0: tensor([82, 49, 87, 43, 71, 49, 58, 59, 66, 69, 30, 33, 36, 35, 45, 76, 54, 60, 35, 22, 41, 57, 33, 35])
1: tensor([84, 32, 70, 74, 15, 30, 50, 48, 18, 78, 68, 39, 92, 86, 56, 29, 52, 57, 61, 39, 27, 33, 36, 48])
2: tensor([70, 16,  0, 49, 54, 43, 52, 37, 45, 39, 17, 46, 57, 52, 35, 51, 38, 64, 46, 57, 46, 50, 48, 52])
3: tensor([30, 89, 49, 64, 71, 50, 41, 49, 51, 56, 40, 47, 57, 40, 55, 34, 50, 59, 58, 41, 48, 42, 48, 46])
4: tensor([19, 83, 63, 38, 38, 27, 36, 49, 52, 34, 45, 34, 56, 53, 52, 65, 33, 55, 66, 44, 53, 56, 56, 52])
5: tensor([79, 63, 57, 30, 65, 41, 66, 46, 52, 47, 56, 39, 50, 35, 45, 53, 52, 47, 46, 54, 55, 50, 51, 51])
6: tensor([81, 29, 77, 69, 33, 55, 31, 57, 61, 28, 55, 66, 51, 47, 45, 44, 49, 53, 60, 49, 53, 43, 46, 50])
7: tensor([82, 62, 37, 40, 58, 47, 71, 42, 47, 54, 68, 45, 54, 41, 42, 57, 54, 53, 50, 49, 48, 45, 54, 49])
8: tensor([21, 10, 59, 40, 94, 38, 21, 54, 60, 67, 62, 53, 34, 72, 29, 38, 64, 40, 50, 50, 46, 31, 56, 45])
9: tensor([84, 26, 40, 87, 33, 27, 36, 27, 45, 54, 66, 32, 34, 50, 57, 42, 51, 51, 47, 53, 53, 53, 52, 51])
10: tensor([85, 65,  8, 29, 61, 57, 53, 39, 49, 50, 71, 55, 53, 54, 54, 50, 51, 50, 47, 49, 49, 57, 49, 46])
11: tensor([20, 85, 61, 55, 38, 66, 46, 50, 39, 39, 44, 32, 46, 62, 40, 56, 51, 56, 46, 49, 56, 52, 51, 60])
12: tensor([17, 51, 68, 59, 54, 74, 52, 48, 49, 66, 50, 42, 40, 57, 39, 45, 55, 47, 54, 51, 54, 51, 49, 57])
13: tensor([43, 84, 35, 81, 72, 83, 46, 48, 44, 38, 52, 29, 69, 61, 61, 64, 42, 60, 40, 42, 58, 46, 54, 58])
14: tensor([23, 79, 57, 68, 74, 52, 55, 54, 49, 40, 53, 38, 53, 57, 53, 60, 42, 46, 59, 46, 49, 46, 49, 48])
15: tensor([20, 32, 59, 50, 43, 54, 52, 49, 17, 51, 54, 61, 42, 42, 52, 54, 53, 50, 45, 51, 47, 53, 49, 45])
16: tensor([81, 41, 91, 66, 47, 35, 60, 61, 46, 57, 53, 43, 57, 45, 39, 47, 49, 50, 44, 51, 47, 54, 51, 50])
17: tensor([38, 59, 42, 44, 29, 43, 58, 38, 46, 69, 47, 70, 48, 33, 48, 48, 44, 42, 56, 46, 50, 47, 51, 50])
18: tensor([20, 40, 57, 64, 64, 40, 80, 48, 52, 51, 51, 63, 51, 42, 59, 40, 51, 50, 48, 55, 46, 60, 45, 52])
19: tensor([79, 45, 89, 55, 35, 37, 58, 59, 33, 63, 58, 37, 63, 63, 44, 39, 47, 49, 53, 45, 42, 45, 43, 51])
20: tensor([40,  9, 33, 41, 90, 30, 26, 46, 52, 62, 55, 59, 49, 67, 41, 51, 46, 46, 50, 44, 60, 39, 54, 49])
21: tensor([84, 60, 24, 34, 52, 60, 55, 33, 43, 45, 63, 61, 54, 65, 56, 46, 46, 44, 45, 44, 49, 50, 51, 48])
22: tensor([41, 33, 40, 47, 51, 57, 48, 42, 56, 73, 57, 54, 42, 67, 36, 59, 56, 46, 51, 42, 49, 41, 52, 49])
23: tensor([85, 32,  4, 88, 35, 27, 22,  0, 61, 33, 64, 13,  0, 39, 84, 39, 41, 51, 50, 52, 45, 44, 44, 55])
24: tensor([43, 83, 35, 48, 25, 57, 46, 43, 37, 52, 44, 57, 43, 46, 39, 50, 51, 40, 43, 51, 53, 44, 52, 49])
25: tensor([27, 70, 52, 41, 36, 53, 46, 48, 83, 66, 53, 45, 49, 50, 40, 38, 42, 52, 52, 56, 47, 53, 57, 42])
26: tensor([78, 69, 59, 31, 60, 52, 66, 53, 38, 43, 58, 39, 43, 47, 45, 41, 53, 52, 53, 53, 56, 52, 50, 53])
27: tensor([77, 33, 89, 66, 45, 39, 37, 56, 43, 49, 49, 52, 51, 54, 50, 47, 58, 51, 57, 59, 57, 57, 53, 47])
28: tensor([51, 95, 21, 65, 55, 51, 49, 67, 50, 56, 41, 51, 49, 45, 55, 42, 57, 61, 48, 44, 54, 39, 49, 50])
29: tensor([80, 57, 74, 42, 45, 56, 57, 53, 44, 42, 51, 55, 56, 54, 52, 37, 40, 44, 47, 55, 45, 39, 55, 56])
30: tensor([83, 66, 36, 33, 63, 60, 62, 47, 44, 38, 67, 50, 46, 48, 47, 46, 50, 55, 52, 51, 52, 51, 51, 49])
31: tensor([81, 30, 62, 70, 42, 49, 29, 45, 69, 28, 57, 62, 41, 47, 50, 48, 51, 56, 56, 41, 49, 45, 46, 51])
32: tensor([60, 95,  7, 58, 47, 55, 26, 87, 58, 65, 49, 42, 50, 48, 55, 41, 30, 57, 44, 57, 50, 59, 77, 23])
33: tensor([22, 55, 63, 32, 47, 15, 46, 41, 84, 40, 56, 49, 70, 41, 59, 44, 59, 48, 39, 65, 53, 55, 39, 48])
34: tensor([85, 65,  8, 28, 69, 56, 64, 41, 38, 46, 98, 43, 53, 20, 37, 67, 79, 80, 83, 70, 51, 40, 51, 53])
35: tensor([23, 38, 56, 29, 47, 41, 28, 41, 70, 42, 60, 45, 61, 59, 49, 53, 67, 56, 37, 55, 42, 50, 48, 53])
36: tensor([80, 57, 78, 35, 48, 59, 51, 55, 44, 35, 46, 55, 51, 53, 53, 38, 38, 45, 50, 55, 49, 46, 56, 56])
37: tensor([47, 22, 25, 55, 52, 43, 77, 50, 63, 64, 57, 64, 45, 63, 50, 64, 39, 53, 51, 53, 48, 51, 53, 50])
38: tensor([82, 69, 33, 24, 58, 55, 63, 47, 40, 41, 70, 46, 44, 55, 50, 33, 44, 45, 46, 52, 53, 53, 52, 48])
39: tensor([30, 51, 50, 46, 59, 58, 38, 25, 57, 82, 45, 64, 63, 21, 53, 18, 43, 59, 57, 43, 52, 69, 47, 65])
40: tensor([18, 74, 63, 36, 39, 29, 38, 42, 45, 39, 44, 47, 49, 50, 44, 57, 46, 53, 55, 42, 44, 52, 52, 55])
41: tensor([78, 34, 94, 61, 43, 53, 37, 66, 65, 27, 50, 66, 53, 37, 40, 42, 40, 48, 49, 55, 46, 38, 54, 59])
42: tensor([36, 70, 50, 59, 82, 57, 35, 41, 60, 68, 45, 48, 58, 41, 50, 37, 49, 55, 56, 42, 48, 51, 50, 54])
43: tensor([57, 91, 16, 63, 62, 43, 51, 68, 59, 47, 53, 48, 58, 48, 57, 54, 51, 60, 52, 47, 48, 40, 51, 45])
44: tensor([ 9, 36, 69, 57, 67, 50, 57, 54, 50, 43, 55, 50, 46, 55, 53, 43, 55, 49, 50, 55, 46, 52, 47, 52])
45: tensor([82, 52, 64, 51, 39, 53, 55, 45, 34, 56, 50, 56, 65, 65, 56, 43, 52, 49, 53, 55, 47, 45, 52, 53])
46: tensor([23, 74, 61, 60, 42, 56, 67, 46, 39, 42, 43, 53, 42, 53, 47, 46, 62, 53, 41, 56, 49, 46, 49, 47])
47: tensor([75, 19,  0, 51, 42, 56, 55, 34, 56, 28,  3, 27, 67, 40, 37, 45, 71, 28, 70, 44, 13, 69, 68, 41])
48: tensor([79, 64, 70, 27, 58, 42, 68, 53, 42, 46, 55, 35, 46, 48, 45, 38, 42, 46, 47, 42, 49, 52, 45, 50])
49: tensor([30, 49, 49, 43, 41, 21, 68, 44, 52, 50, 49, 61, 55, 53, 55, 57, 57, 56, 44, 45, 52, 55, 49, 59])
50: tensor([29, 57, 57, 38, 25, 87, 23, 35, 50, 65, 52, 39, 41, 62, 27, 52, 61, 59, 39, 53, 46, 51, 53, 57])
51: tensor([82, 47, 79, 56, 62, 43, 58, 59, 68, 40, 59, 52, 59,  9, 24, 57, 30, 33, 20, 55, 43, 37, 71, 65])
52: tensor([20, 71, 64, 60, 37, 80, 47, 47, 31, 44, 47, 38, 44, 56, 39, 58, 55, 50, 41, 52, 58, 54, 48, 62])

tensor([82, 37, 30, 66, 48, 49, 43, 33, 75, 41, 60, 62, 47, 44, 47, 64, 47, 49, 39, 34, 43, 48, 50, 50]) 31 21 7
tensor([82, 53, 50, 42, 48, 70, 46, 41, 56, 47, 49, 66, 51, 62, 53, 55, 48, 54, 49, 42, 45, 50, 49, 46]) 21 45 30
tensor([53,  0,  5, 46, 45, 53, 54, 61, 58, 37, 30, 38, 55, 41, 52, 39, 55, 42, 54, 46, 58, 42, 47, 49]) 2 37 22
tensor([38,  1, 28, 53, 55, 41, 55, 58, 21, 54, 46, 57, 45, 48, 51, 50, 43, 58, 45, 48, 61, 55, 54, 47]) 15 37 20
tensor([84, 41, 76, 59, 49, 55, 46, 52, 53, 67, 40, 49, 47, 54, 51, 66, 57, 56, 54, 42, 50, 53, 43, 39]) 27 16 45
tensor([74, 21,  0, 52, 59, 42, 52, 25, 48, 46,  7, 47, 58, 61, 12, 58, 13, 69, 48, 90, 52, 47, 15, 46]) 2 37 21
tensor([21, 20, 57, 28, 41, 46, 33, 57, 69, 39, 64, 45, 61, 45, 60, 53, 56, 50, 43, 57, 43, 49, 43, 46]) 35 33 44
tensor([79, 48, 90, 52, 55, 46, 64, 64, 56, 60, 46, 35, 45, 44, 39, 60, 49, 52, 43, 38, 47, 55, 41, 44]) 16 0 48
tensor([30, 37, 46, 60, 37, 51, 99, 60, 91, 58, 63, 60, 36, 75, 60, 60, 44, 54, 57, 62, 36, 62, 60, 64]) 37 18 49
tensor([34,  0, 33, 54, 57, 49, 54, 61, 25, 45, 44, 57, 43, 42, 53, 44, 49, 54, 45, 51, 54, 51, 52, 43]) 15 37 44
tensor([21, 68, 63, 47, 51, 48, 34, 37, 24, 41, 46, 51, 53, 44, 51, 66, 42, 42, 58, 46, 50, 53, 50, 49]) 40 4 15
tensor([34, 78, 46, 64, 70, 59, 40, 36, 39, 39, 47, 44, 69, 45, 62, 60, 44, 48, 51, 44, 54, 50, 47, 52]) 14 3 13
tensor([20, 57, 66, 61, 56, 77, 47, 46, 47, 61, 47, 42, 45, 50, 43, 41, 52, 58, 50, 47, 50, 52, 51, 59]) 12 52 11
tensor([42, 55, 45, 39, 33, 66, 39, 28, 49, 70, 46, 61, 51, 42, 46, 47, 60, 49, 41, 55, 48, 47, 49, 46]) 17 24 22
tensor([15, 34, 66, 32, 27, 56, 33, 52, 33, 45, 58, 46, 47, 53, 47, 60, 51, 63, 45, 48, 39, 51, 51, 53]) 15 35 40
tensor([25,  0, 42, 39, 36, 40, 56, 72, 23, 49, 51, 53, 44, 48, 60, 54, 45, 76, 41, 42, 51, 55, 58, 55]) 15 49 37
tensor([25, 14, 44, 39, 74, 50, 21, 48, 42, 41, 61, 53, 58, 52, 55, 55, 55, 46, 44, 45, 48, 48, 55, 47]) 20 35 44
tensor([28, 72, 56, 54, 57, 68, 39, 39, 66, 76, 42, 49, 54, 35, 47, 24, 44, 61, 54, 49, 51, 57, 56, 53]) 42 39 25
tensor([49, 21, 26, 54, 85, 45, 43, 40, 56, 59, 50, 60, 57, 56, 43, 53, 44, 42, 48, 48, 60, 49, 48, 50]) 20 22 37
tensor([27,  1, 41, 39, 75, 25, 33, 60, 32, 47, 55, 58, 51, 50, 57, 52, 40, 57, 47, 43, 58, 52, 56, 52]) 20 15 44
tensor([19, 31, 60, 52, 71, 65, 39, 50, 60, 43, 61, 45, 53, 61, 47, 50, 57, 42, 48, 53, 48, 50, 48, 51]) 44 12 35
tensor([27, 17, 52, 38, 13, 75, 42, 60, 35, 48, 60, 45, 54, 31, 60, 56, 50, 50, 42, 54, 54, 43, 39, 36]) 15 17 35
tensor([75, 31,  0, 50, 40, 52, 59, 31, 50, 52, 43, 61, 67, 50, 54, 67, 46, 56, 44, 40, 45, 51, 58, 47]) 2 21 10
tensor([41, 70, 37, 48, 31, 64, 46, 31, 36, 48, 45, 62, 53, 41, 47, 53, 57, 47, 35, 54, 49, 47, 50, 42]) 24 17 46
tensor([29, 88, 48, 39, 30, 27, 42, 40, 38, 42, 38, 54, 47, 48, 41, 57, 53, 39, 57, 43, 59, 46, 50, 53]) 40 24 4
tensor([82, 33, 75, 71, 47, 26, 46, 48, 42, 64, 57, 39, 56, 46, 44, 54, 52, 45, 43, 56, 53, 55, 57, 50]) 16 27 19
tensor([ 8, 61, 75, 53, 49, 49, 52, 51, 55, 42, 52, 43, 51, 45, 52, 44, 46, 54, 53, 56, 45, 53, 46, 49]) 44 46 40
tensor([42, 64, 38, 47, 34, 54, 56, 31, 59, 73, 43, 70, 49, 42, 48, 36, 59, 57, 43, 49, 50, 53, 54, 52]) 17 24 25
tensor([23, 89, 59, 58, 59, 48, 39, 53, 40, 35, 42, 39, 52, 51, 47, 49, 50, 51, 55, 50, 49, 44, 48, 48]) 14 11 3
tensor([83, 49, 84, 38, 51, 47, 53, 52, 40, 84, 26, 38, 52, 51, 73, 62, 52, 37, 50, 69, 46, 28, 58, 54]) 45 29 36
tensor([42,  0, 12, 40, 44, 46, 56, 71, 38, 40, 29, 40, 51, 47, 53, 42, 52, 69, 47, 35, 57, 50, 60, 63]) 2 37 49
tensor([39,  2, 25, 40, 32, 60, 57, 68, 68, 37, 43, 32, 67, 34, 64, 39, 71, 32, 51, 49, 62, 48, 39, 54]) 35 37 22
tensor([45, 92, 29, 57, 64, 37, 41, 53, 55, 39, 48, 40, 67, 50, 59, 57, 46, 54, 60, 40, 55, 43, 50, 49]) 43 28 3
tensor([82, 66, 49, 27, 53, 60, 59, 43, 38, 38, 57, 52, 46, 67, 55, 31, 44, 46, 48, 46, 52, 54, 49, 50]) 38 30 21
tensor([40, 60, 38, 56, 42, 54, 63, 33, 38, 53, 48, 70, 58, 32, 58, 50, 48, 42, 46, 49, 49, 53, 46, 45]) 17 24 46
